Each path below is one point turned by a fixed rotation once a step. After each direction that follows a path, write how fast that rotation turns it, in degrees per step (0 if it stays still).
Each turn is a multiple of 5 degrees from 10 to 175, or 0.
Each row of a path follows its step; steps can be skipped.
Rotation 1:
step 0: [ -7.6  18.6  -5.9  21.4   0.2  -9.2   1.7  39.2  -9.9 -20.5 -20.1   8.1
  19.0  -5.7 -25.7  12.8  -8.5 -28.4 -51.9  23.1 -10.0  -7.3 -47.0  -6.9
 -13.5  11.0  -2.4 -11.8  13.8 -19.8  14.5   5.1 -26.9  -0.3 -27.1]
step 1: [ 14.2  25.4  -0.3  43.1   5.6 -14.8  14.8 -42.5   5.0  -0.9 -20.7  13.2
   1.2 -17.9 -17.8  44.8  -3.9  51.6   0.3  -2.8  -7.1   3.1   2.9  -1.0
  -4.8   3.2 -30.3   3.1  14.5  -8.2 -25.6  16.4  13.2  20.8 -17.6]
step 2: [ 11.4  -5.8  -3.9 -15.7  -1.8  36.5  -3.3 -25.1 -15.5  -5.0  -6.9 -34.5
  21.2  13.4 -35.5  17.8  11.7  23.2  35.4 -14.5  -1.2  31.1 -10.5 -17.3
  10.4  11.7  33.7  -4.9 -12.0  -1.5 -26.9   0.4 -29.6  -2.4  37.5]
step 3: [-31.8   9.6  14.3   8.8   1.1  28.8  -9.7 -13.4  -5.1  31.0   8.6   2.3
 -22.7  22.1 -11.1   4.1 -15.7 -25.1  -0.1   5.4  33.6   0.2 -39.1 -26.5
   5.0   0.4  29.4 -11.9  10.5 -20.9  32.6   3.2  34.5 -36.5   5.6]
step 4: [ -4.5  17.8 -17.4  -9.1 -19.1  -7.1   4.4  20.4  31.1 -23.9   4.3  24.8
   4.0 -26.7  -4.7   0.3 -41.6  -0.9  26.7  19.2  14.4  35.1 -15.6  20.2
 -21.6   8.2 -33.0 -18.9  34.0 -28.2  15.1 -11.7  -1.4 -12.9 -15.8]
step 5: [ 29.7 -11.0   9.9  -9.5 -10.4 -56.0  37.8 -25.3  -0.5 -10.4 -35.9  22.6
  12.3 -11.7   5.5  -9.2  -9.1  -0.7  18.7 -19.8 -11.8  29.3 -13.7 -10.4
   1.0   7.5  29.1  28.8  -7.1 -16.1 -24.8   7.6  15.8  16.0  -3.8]
step 6: [ 11.2  36.1  16.4  -5.2  -0.3  27.7   3.6 -11.9   4.7  10.2  16.5  24.7
  22.5  10.8 -20.2  -7.7  34.3   5.4  36.6 -19.1 -35.6  -8.9  18.1  -0.6
   6.8   2.3  46.4  -3.2 -21.2   9.1  34.5 -22.6  16.0   3.8   5.8]
step 7: [ -8.0   7.5 -23.2 -15.3 -35.6  21.6  10.4   4.3 -22.4 -15.9  36.9  12.8
 -25.0  42.7  23.6  13.3 -37.9 -18.0  -5.7 -29.1   2.9 -16.1 -13.3   0.2
  11.5  18.4 -15.9  -3.2   5.8  13.2  22.4 -26.0  14.4  -2.1  21.0]
step 8: [-25.7   0.6 -41.5  -2.3  21.4 -37.5  -6.0  -9.3   2.2 -49.0  -6.3  28.0
  -2.8   4.2 -10.5 -28.0 -15.3 -13.8 -24.6  -4.1  -7.6  -7.5  10.7  -4.6
   3.0  -6.6  -4.8  20.3  17.0 -36.3  14.6  -3.5 -34.7 -20.2 -15.8]
step 9: [-22.3  22.1  23.7 -11.1  -1.1 -18.6  20.3  -3.9  26.7   3.3 -32.6  31.6
   4.8  42.3 -21.1 -13.4  16.7  27.7 -12.0 -17.1 -16.9   7.8  22.0   5.0
 -16.2  -3.3 -15.0  -5.7  -7.4   9.9 -33.9  32.2   6.5  31.0 -17.0]
step 10: [ 14.4  -1.0  -5.8  -1.1   1.2 -11.1   6.7   6.6  -5.6  17.3  47.2 -24.4
  27.3  35.4 -31.9  25.9  23.9 -10.2  25.8 -14.8 -15.4 -20.4 -16.2  -3.9
  21.1   4.4 -12.6 -21.7 -43.0 -16.9  -5.3  11.8 -13.4  23.2  15.7]
step 11: [-39.2  12.1 -25.1  -5.4  -3.6   7.9 -24.6  -9.2 -29.3  19.0  -5.3   8.4
 -29.4 -20.3   7.6  31.1  20.9 -18.1 -13.1 -38.8  11.2  -2.0 -16.8 -20.8
  28.0 -10.1 -25.5 -20.1 -12.9  -9.2   1.3 -19.6   2.7 -36.4  -7.6]
Directions:
[ 10.8 -13.2 -14.8 -18.7  -4.3  -6.4  -1.8  -4.2  -9.0   3.7 -10.6 -12.7
   8.9   4.1   5.9   1.8  -6.5   3.8   4.9  -3.8   5.4  -8.6  -3.0   2.6
   1.6   7.6  -1.6   1.2  -1.3 -11.7   4.6   0.7  -7.7   3.3   0.8]  130
[ -2.2   4.3 -10.8  -6.0  -2.5  -1.7   5.3   3.9   0.3 -15.6   6.7   1.2
  -2.3  10.3   5.2  -6.1  -3.0  -2.0  -7.8  -5.9 -12.4 -12.6  11.0   3.0
   7.1  -3.5   4.5   3.3  -9.9  10.6   4.6   9.8  -0.2   5.4 -15.9]  35
[ -0.4   1.6  10.2 -12.6   9.1 -11.4  -6.4   6.2  -5.4   6.1   8.4   8.0
   6.4   8.8   5.5  -1.4   4.6  -2.8  -8.1  -5.4  -6.6  -9.0  10.1  -2.9
   1.3  -7.7 -13.9  -3.3   1.7  -6.3 -13.0 -11.2  -2.6  -5.1   6.8]  25
[  0.2  -2.7   0.5   1.2   5.5   3.1   8.5   9.9  -4.3   1.6   0.0  -8.1
 -11.5   5.9  -7.0 -10.2 -12.1   8.6  -7.0  -7.7   3.9   7.0  11.9   2.6
  -3.6   1.3  -2.1   2.3  -0.1  -4.0  10.4   4.0  -0.8 -23.6   7.8]  80
[-11.5  14.0  -7.8 -10.1   4.2  -0.1   4.3   5.0  -0.6  -5.5  -3.6   4.8
  -1.6 -11.7   0.7 -10.8  -9.3   1.3  -7.7  11.2  14.3 -11.1 -15.3   0.5
   5.6  -6.2  -6.1   3.7  -0.5   3.0   2.0  -4.7  -0.3   0.2   9.1]  90
[ 3.1 11.4  0.2 -4.6 -4.1 -3.4 -3.2  6.8 -1.4 19.4  5.2  2.5 -8.9 11.4
 -7.0  7.0 -5.4 -2.0 -6.8 18.3 -0.1 -3.0  1.1 10.2 -8.8  8.9 12.3 -1.3
 -9.2 -2.1  2.2 -4.3 -2.4  5.0 -2.9]  110
[ -1.7   5.0  -2.7  10.3  -9.2   6.2  -0.2   9.8   2.9  14.0   6.3  -5.6
  21.2   7.4  -1.7  -6.9  -2.9  -6.8   1.6 -15.2  13.2  -8.5  -2.4  -1.2
  -4.8  -9.9   7.8   0.1   2.1   4.9   0.4   1.2   0.6   1.2   1.3]  100
